[[136 138 150 152 124 123 140 129 147]
 [123 118 115 107 131 135 117 130 109]
 [122 118 108 102 134 139 116 130 105]
 [136 139 145 154 127 117 142 128 154]
 [122 120 112 108 130 139 117 129 108]
 [135 141 147 156 125 116 142 127 156]
 [120 120 106 105 131 137 117 126 107]
 [136 140 146 152 127 130 140 132 147]
 [136 138 152 158 121 125 138 130 150]]	150

[[128 127 124 130 138 131 128 128 129 125]
 [128 125 130 126 122 128 127 131 129 128]
 [129 130 127 125 130 129 129 126 130 126]
 [125 122 131 129 100 126 128 128 129 133]
 [132 129 124 128 153 131 126 131 127 122]
 [134 127 128 129 138 126 130 128 128 128]
 [129 132 126 127 142 130 129 128 128 127]
 [130 129 125 127 150 129 131 125 126 121]
 [132 132 127 125 150 129 130 128 124 125]
 [128 127 123 128 127 127 128 128 130 129]
 [123 122 133 128 104 126 126 127 130 132]
 [125 125 131 128 113 125 124 127 127 130]]	130

[[124 138 124 137 124 136 137]
 [126 133 126 132 125 132 131]
 [125 132 126 132 125 134 135]
 [129 130 127 129 127 128 126]
 [123 136 124 138 123 140 141]
 [124 135 125 136 125 137 139]
 [124 133 125 134 125 137 136]
 [123 150 123 153 123 146 153]
 [124 137 125 137 125 136 136]
 [123 147 123 148 123 141 145]]	145

[[125 118 110 119 128 120 129 127 131 127 114 132 123]
 [127 124 121 125 126 123 128 128 129 128 123 129 126]
 [128 127 126 127 125 125 128 128 128 128 126 128 127]
 [130 133 137 133 127 129 128 129 127 129 135 127 130]
 [126 121 115 121 129 121 128 127 130 127 117 131 124]
 [123 113 100 114 127 116 129 126 134 126 106 137 121]
 [128 128 129 128 128 126 128 128 128 128 128 128 128]
 [126 121 116 122 126 122 128 127 130 127 118 131 125]
 [126 122 118 123 129 122 128 127 129 127 120 130 125]
 [126 122 117 123 128 122 128 127 130 127 119 130 125]
 [129 131 134 131 128 128 128 128 127 128 133 127 130]
 [128 128 127 128 128 125 128 128 128 128 128 128 128]]	128

[[148 145 106 121 118 107 139]
 [128 103 133 126 126 116 124]
 [107 102 141 121 140 149 120]
 [132 131 128 128 131 130 122]
 [121 118 132 130 134 132 114]
 [121 115 132 133 137 130 110]
 [140 154 115 112 122 135 131]
 [121 110 130 125 139 135 112]
 [143 134 115 120 117 109 132]
 [139 135 123 137 123 137 140]
 [132 118 128 121 132 114 130]]	130

[[140 127 143 120 115 144 142 133 123]
 [117 133 114 135 139 113 113 130 134]
 [132 130 133 126 125 130 128 134 128]
 [131 134 131 126 127 127 125 138 130]
 [139 129 141 121 119 138 135 135 126]
 [142 125 147 118 113 148 146 133 122]
 [129 125 130 127 127 131 131 127 127]
 [125 129 124 130 133 122 122 133 131]
 [115 136 110 137 144 105 104 131 136]
 [140 123 144 121 117 145 144 133 123]
 [135 124 137 124 121 138 138 123 123]]	123

[[146 143 122 121 134 142 124 130 130 114 147 108 132 107]
 [142 148 122 130 127 138 134 124 119 115 151 121 137 108]
 [136 136 127 118 132 125 116 129 118 123 127 115 127 118]
 [146 139 116 114 132 132 114 140 124 120 140 110 130 110]
 [146 131 116 114 132 124 116 141 122 124 132 115 132 121]
 [132 143 120 130 120 138 130 130 122 121 151 131 130 110]]	110

[[130 131 120 119 129 138 133 119 116 122 133 123]
 [122 129 124 124 141 129 117 132 126 126 127 141]
 [121 136 127 139 128 120 125 135 133 128 127 135]
 [131 118 120 123 138 123 119 151 120 120 128 125]
 [121 129 119 117 138 137 132 128 114 130 128 124]
 [128 126 121 135 121 129 140 134 127 130 119 124]
 [126 135 120 126 119 120 132 130 115 135 124 119]
 [122 136 121 132 134 119 125 137 131 130 127 129]]	129

[[130 126 149 145 136 141 120 127 125 139 131 124 129 117 139 151]
 [129 133 111 115 124 118 139 132 134 121 128 135 130 141 121 110]
 [130 126 149 145 136 142 120 128 125 139 131 124 129 117 139 151]
 [129 134 111 115 124 118 139 132 134 120 128 135 131 142 121 109]
 [130 126 148 144 135 141 120 127 125 139 131 124 129 118 138 150]
 [130 126 148 144 136 141 120 127 125 139 131 124 129 118 138 150]
 [130 126 148 145 136 141 120 127 125 139 131 124 129 118 138 150]
 [129 134 111 115 124 118 139 132 134 120 128 135 131 142 121 109]]	109
---
[153, 143, 141, 138, 154, 149, 145] >> 154
[[148, 111, 139, 143], [152, 107, 153, 146]] >> 152
[[117, 140, 118, 139, 138], [107, 151, 109, 150, 148], [153, 100, 152, 101, 103]] >> 138
[111, 140, 100, 132, 138, 114, 134] >> 138
[[139, 114, 106, 138], [138, 140, 111, 141]] >> 138
[128, 115, 138, 105, 115] >> 115
[105, 120, 126, 125, 118] >> 118
[[116, 141, 117, 144, 139, 136, 115], [145, 107, 141, 112, 109, 113, 145], [148, 111, 147, 107, 111, 108, 143]] >> 139
[[148, 99, 153, 102, 107, 104], [109, 148, 110, 146, 142, 141], [114, 153, 112, 147, 141, 142]] >> 107
---
[149 134 152 124] -> 152, 124

[[140 114 141 156 104 143 102]
 [110 112 116 139 103 134 124]
 [119 107 145 100 128 151 105]] -> 156, 100

[[103 144 151 154 107 105]
 [101 152 146 155 109 105]] -> 155, 101

[128 133 127 141 152] -> 152, 127

[[124 120 125 110 135 134 156]
 [104 138 145 115 155 118 102]
 [108 137 117 148 120 128 146]] -> 156, 102

[114 112 150 116] -> 150, 112
---
[137 121 100 123 121] 137, 123

[103 145 147 155 109] 155, 147

[135 116 142 157] 157, 142

[150 155 153 100 105] 155, 153

[102 151 149 153 106] 153, 151

[[137 127 143 130]
 [124 132 125 116]
 [115 139 122 106]] 143, 139

[104 154 108 104 101 156 149] 156, 154

[151 111 116 149] 151, 149

[[150 152 106 105]
 [106 103 150 151]
 [144 146 112 112]] 152, 151
